Each path below is one point turned by a fixed rotation once a step. After each direction that follows a path, write how fast that rotation turns it, in degrees a step (0 if it stays still).
Each turn is a multiple of 5 degrees from 10 to 175, or 0.
Each row of a path follows its step; steps can be skipped.
Rotation 1:
step 0: [-33  -5 -19 -35  19  11 -12  16  11   1  -1  14  46  13  10  -8  26 -23
 -10  21   4 -26  13   5  11 -15   6 -17  -2]
step 2: [ 23 -24  15   2   3  18 -14  15  18 -13  37 -32  11  12   6 -37   9   5
  -4   0   8  16  -6 -14  10 -10  -6 -44 -14]
step 3: [ -9  -2   6 -23  -2 -14  16  35  20  12  13 -15  12  38   6 -19 -16 -29
 -17  19   3  13 -22   0  14  -2 -20 -12  28]
step 4: [-27  13  17 -40   7  -5  -5  15   4   4  12  -6  26  40  15  -7  15  -1
 -16  -9  -3 -24  10  26   7  21 -10  -8 -36]
step 5: [  1 -16 -15  -2   4  19   5  11  17 -26   7  -2  63  10   3  18   2  -7
   1  14  -7 -10   3   4  28   3  22 -28 -17]
step 6: [ 30  -1  -6  12 -19  11  17  26  -1 -18  12 -43  26   7  26  -8  -8   9
  -5   0  12  16 -22  -3  20  15 -33 -11 -19]
step 7: [ 11 -23  -1 -18   5  -3  -1  31  15  -6  16 -11  -3  22  19 -46  -2 -26
   0 -11 -27  -6  -2  -4 -17  11 -16 -36   0]
step 8: [-15   7  21 -41  -1 -17  35  27  -2   2 -10  -7  34  25  16  -3 -24 -25
  -4  18 -19 -16  13   0  12  15   0   5   5]
step 9: [ -8  -5   6 -17  -8   6  12  -5  -1 -26  11 -40  31   9  12   7  17   3
 -11  -2   1 -23  10   2  -2  33  26  -8 -50]
step 10: [ 14 -21 -31   0 -22  15  24  23  16 -49   8 -19  25  -8  20   3 -11  -8
 -13  -2  -4   7 -16 -11   4 -11  19 -24   4]
step 11: [ 18  13  -1 -25 -10  -1  33  34  -2   0 -16 -20 -17  -1  34 -30 -14 -10
 -20 -12   5  10 -17  -6  -7  13 -27 -22 -21]
step 12: [ 11 -11   5 -43  21 -24  19   6   8 -15  -3   1   5  13  -3 -24  -9 -22
 -12  12 -31 -13  32  10 -18   7  12 -34 -14]
Speeds:
[-11  -4   8 -10  10 -17   2   3  -4  13   8 -12  -4   3  -9   3  -2   0
   0   3 -14   2  -2   3  -3  -1   3   3   3] | 80
[ -6  -3   4  -4   6  -5   1  -5  -7  -5 -10  -3  -1   1   4  -6   1   6
   5   0  15  14 -10   9  -3  17  -5   5  -6] | 145
[ -3  -7  10  -2  -3   4  -6  -3   2   0   3  -6   5  -5   8 -11   4  -1
   5   6   0  -2  10 -19  -3   7   1  15  10] | 55
[ -1 -11 -14   2   4   1   0 -11  14   8  -1   4   1  -1  -7   0   2 -13
  -6   5  -3   4  -3  -4  -3  16   6  -7   2] | 155
[ -3 -12  -4   4  -2   3  -1   2  -4   1   4  -2  13 -13  -1  11   2  14
  -3  -8  -5  12  -7 -12   0  -5   1   1 -11] | 85
[ -4   7 -13   0  10  10   1   1  -4  -4   8 -11 -12  -3   9   2   1   3
   7  -1  -4   9   5   1  16   6   9  -1   5] | 85
Rotation 2:
step 0: [-21 -33 -27   5 -15  -1  48 -10   2 -11 -14   2 -12  31 -12 -26   3  -4
   1   4   1  24  13  15  11  15  -5  -6  21]
step 1: [ -1  24  11 -31  22   1  -6   6 -29 -19   6 -31 -31 -35   6 -11  -2   6
   1   1 -26  11 -19 -13  -4  -7  13 -19   9]
step 2: [-17  24 -32  16  -9   5  -8  14  11 -11 -21 -10  25  -3  -8  21   1 -15
  -5   6  20  -5  14   0  13 -38  11  35 -26]
step 3: [  6  -7  -5 -12 -19 -10  32   2 -11 -14  22   5  19  47  15   0 -18   6
  -1  -3 -11 -31 -31 -10  -7  19  -4  -4   8]
step 4: [  8 -31  11 -22  25  11  -4   7  13  16 -10  -9 -35 -20 -27 -14 -13 -23
  13 -30  16  -7  -4 -18  -8 -22  -2  -1  10]
step 6: [ -5  25   8  15 -14  17   5   1 -10  37   3  20  30  10  -9 -19  -2 -10
  30  12 -36  -6 -17 -27  -5   1  13   3  11]
step 7: [ 11 -23  -6 -12  15  26  -8 -18   8   7   3 -11   0 -17   1 -19  -9   5
 -36 -20  17 -17  -1  14  33  29   5  32  17]
step 8: [-36  16   9 -20  16 -21  17   9   2   0  -8  23  -4   1  25   3   1 -16
   4  14  35   4  31   1 -12  13   9 -37   7]
step 9: [ 22  14 -25   1   1  42  -3   0 -14  14  -4 -13  -2  11  19 -10   5  12
   8  18 -15  27   4 -23   0 -24 -45  -2  -2]
step 10: [-32 -17  -6  -4 -12   6   7   5  16 -15   3   1  -2  -3 -20  -9  11  46
 -17  -6  -5   1  -3 -17   9   6  49  15 -15]
step 11: [-27  -3   3  16  26 -14  24   1 -23 -20 -14 -18 -13  11  17  11 -12 -56
  -5  -2 -20   0  -8   7  13   5   1   0  12]
step 12: [ 12  26 -41 -44  -4   0 -10   3  -4   2  -1  -6   4 -23  -4  -5 -24  12
   4  -7  -3 -25  -2  11 -24 -19 -18 -10 -19]
Speeds:
[ -5   9  -2   9  -8   0 -11  -4   4   4   2   3   6  13  -4   5   5  11
  -6   8   0  -4 -10 -16   3  -5  -2  11   3] | 100
[-10   7  -1  -5   7   2 -16  -3 -11  -5  -5   9  -6  -4   2  14   3 -14
  -1   5   8   4  -5   3  -8   1  -3   1  -7] | 110
[ -2 -10   1   5  -3  -6   8  -9   5   1  -5   5  -4 -10  -3   0   1  -1
  -7  -3 -11  12  -3 -15  -8   5  -8   0 -14] | 70
[ 15   4   7  -1 -10  -7  11  -3  -5   2   4   2   1  -4  -6   3  -3  -9
   1  -5  15   0 -14  -1  -5 -10   5   8   1] | 35
[  7  -4  -9   1  -1  10  -8   0   4   8  -7 -11  -5 -11   3  -1  12   5
  -8  -8   3 -10   2   1 -15  -2   8   7  -1] | 135
[  6  -3 -10 -12   3  -2  -5   9   5   7  -2  14   1  -9  -2   5   3   3
  -5  -9  -6   5  -3   3  17 -10  -6   6   2] | 140
Rotation 3:
step 0: [-18   3  21  -9 -10  -5  14  32 -10 -14  -7  27 -11  14   7 -20 -38  13
  11  15 -21  -2   3  -1 -17  -5  13 -28 -12]
step 1: [-15   6  28  -5  14 -10 -21   7   8   2 -15  29 -27  -3  20 -27 -10  20
  16  -7   0   3  13  13 -31   3  -5 -23  15]
step 2: [ -8  17   6   7  33  17   7  14   1 -14   2  24 -43 -25  26 -16  22   6
  -1   6   8   5  16   0 -12   8 -15  -5  -9]
step 3: [ 14  25  -4  23  26  30  23  26 -19  12  11   8 -21  11  23 -12  -4   0
 -14   2  24   9   9 -17  -9   0  11 -19  -1]
step 4: [ 32   2   3  32  13  20  17  -9  -4  31 -14  14 -22  12  -1 -17 -26  15
   3  -8  25 -26  12   1  -7  -8  10   1  13]
step 5: [ -1  -7  -8  24   0  17  10  -4  27   7 -23  10 -24 -21 -11   7 -18  16
  13  32  17 -22  27  -9   8  -2  25   5   1]
step 6: [-15   8  -7  25 -15   4 -18  -5  21  -1  10 -13  -7  -5  21  24 -24  20
 -10  25  28  -2  30  -1  -6   3  27 -21  -5]
step 7: [-12  18   9  19 -26   4  -9 -25   4  -6  22   1 -16  11  23  12 -15  31
 -16   8  15 -25   0  15  -7 -20  -8   3 -23]
step 9: [-30  11  12  25   4 -23 -23 -14   3  -6   6  36 -29  18  -9   0 -14  -4
   9 -13   0  15  -6  -9   6  -9  28 -21   4]
step 10: [  0  10  14  26  20 -24 -10 -11   3 -37   2  29 -34  -5   9  -5  -7 -22
   7  -2   8 -15  -9  18   7  15   7 -14 -24]
step 11: [  0  14  19   5  19  15  -3  15  -8 -25  -1   8  -8  -3   3 -24 -18 -17
  -9  25  10 -16 -26  -8 -14  19  20 -23 -34]
step 12: [ -3   5  16  -3  24  24 -28   5   7   1  -1  -4 -13  13  -6 -36 -24  11
  -2 -21  26 -22 -17 -16 -27  12  16  -4   1]
Speeds:
[  4  -7   7 -10   0  -3  17   7  -4  10  -3   5  -6  -8   3  10   8  10
  -8  -4   9  -2   8   1  -6   1   2  -9   6] | 25
[ -4   1   2   3   4  -8  -1   5  16   5  -7   5  -1 -10  -9   6  -6   3
  19  -3   7  11  -6  -2  -1  -3  -6   2   5] | 90
[ 14  11  10  -5   7  -3   0  -6  -6   1  -4   8 -10  -6   9  -9   6  -8
   1   1  -1  11 -12  -5   7   5   6   1   3] | 45
[ -7  -5  -2  -3   6   0  -9   3   9  -2  11  -3 -11  -6   3   5   8 -10
   0  -6   1   6  18   5  15   3   6  -1   0] | 95
[-9  4  0 -3 -3  7 16 14  4 -9 -6  2  2  1  1  3 10 -3  6 16 -2 -3 -2 -8
 11  3  3  5 -6] | 130
[  5  -1  -6  11  -1   7   4  -3  -2   7  -8  -6  -4   3  11  -8   1   4
   5  13   0  11  15   1   3 -10 -12  -2   7] | 25
[  0   6   5   2  -6  -5   0   1   7   2  -4   1   5  19  14   0   6  -1
   8  -9  10 -10  -1  11   4   9  -2   2   9] | 125
Rotation 4:
step 0: [-20  12  -5  26   3 -21 -13 -19   4 -20   2   8  26  52   2  17   2 -20
  12  15  -2   6  -6   0 -31   8 -39  11  20]
step 1: [ 29  -7   0 -15  -6  17 -16 -36  -3 -23   1   4  17   3 -19 -30 -36  25
  -1  14  16  -7   7 -22 -12 -21  12   7  37]
step 3: [  3  -9  25  13  -7 -13 -33   3 -11  34  -5   5  -2  20 -32  11  15  -9
  21   8  14 -50  10  -1 -25  -9   0 -25 -15]
step 4: [ 10  -1   2   7   8 -14  -6 -14  21 -29  35  16  35  23 -16 -28  -7 -46
  -4  -9  15  10  20  11  -9  -4 -25   8 -15]
step 5: [  9  26   5  -2   2  12 -12 -36  24   6 -20   7  33   9 -24  -5   8  12
   8  21 -16  27 -23 -43   0 -17   5   6  22]
step 6: [ 21 -25  23   2  12  17  -7 -10 -69  -4 -16  22  -4 -12  -8 -30  21  -1
   3 -18  11  -4 -15 -15 -10  -2   2  10   5]
step 7: [ -1  20  19  -4  -9  -5  -7  22   9  33 -11 -17  14  16   9 -37  12  -5
  13   3  42 -10   6  -8 -26  11   1 -15 -44]
step 8: [ 13   9   7   4  18 -11   3 -14   7   3  36 -12  -1  19 -48   7  25 -37
  12 -18 -10   8  39 -27  10 -14   6  -8  -9]
step 9: [  6  23  20   0  26 -18  -3 -47   1  -4   0  27  33   8  19   2   4   9
  11 -14   1  10 -25 -22  16  16 -35  23  -1]
step 10: [-14   4  12 -21   9  36  -2 -12 -28 -21 -12 -18  -4  -7  -4 -14   2   3
 -11   6  41   6 -16 -54 -11  -3   5 -22  16]
step 11: [  9  26  -2  -1  38   1  11   9 -23  32   0 -17 -22  12   9 -43  19  14
  21 -20   3   1  25  10 -25   3  12  17 -11]
step 12: [  9  19   9 -26  -6   1   1 -15   2  40  30  15  -1  20   3  27   8 -16
   9 -10  11 -26  23 -20  24   2  -9 -37 -24]
Speeds:
[  6   0  -1  -6  -2   1   9   7 -12 -15   3  10  -7   6   6   5   0 -21
   6   3  -1   6   0  -4   0  -5   6  -6   0] | 170
[ -9  -4   6 -19   1   4  -4   6  -7  -7  -7   6  -3 -13   3  -8   7  14
   4   5   0   3  -2  -3  -7  -6   3   6   2] | 85
[ -3  -8   0  10  -2 -11  -2  11   3  -2   1  -5  -7  -7  13   3  -3   4
 -12   6  -7   4  -6   4  14 -13   5   0  -2] | 0
[ -3  -6  -7   8   3  -3   2   7   4 -16   1 -12   5  -3   5  -5  -2   1
   3  -1  14  -8   0  -3 -17  -3  -7  -9  -1] | 110
[ -6   5   3   3   2  -2  -9   1   0   2  -8 -15  -7   0  -6   5   8  -8
   0  -3 -15  13  -1  -1 -14  -1   0  -8  11] | 135
[ -2  -1   2 -12  12 -11 -11   2  15  -9   5   1  -2  -2 -10  10   5  -8
   4   5  -1  -5  -2   4   5   4  -7   3  -9] | 80
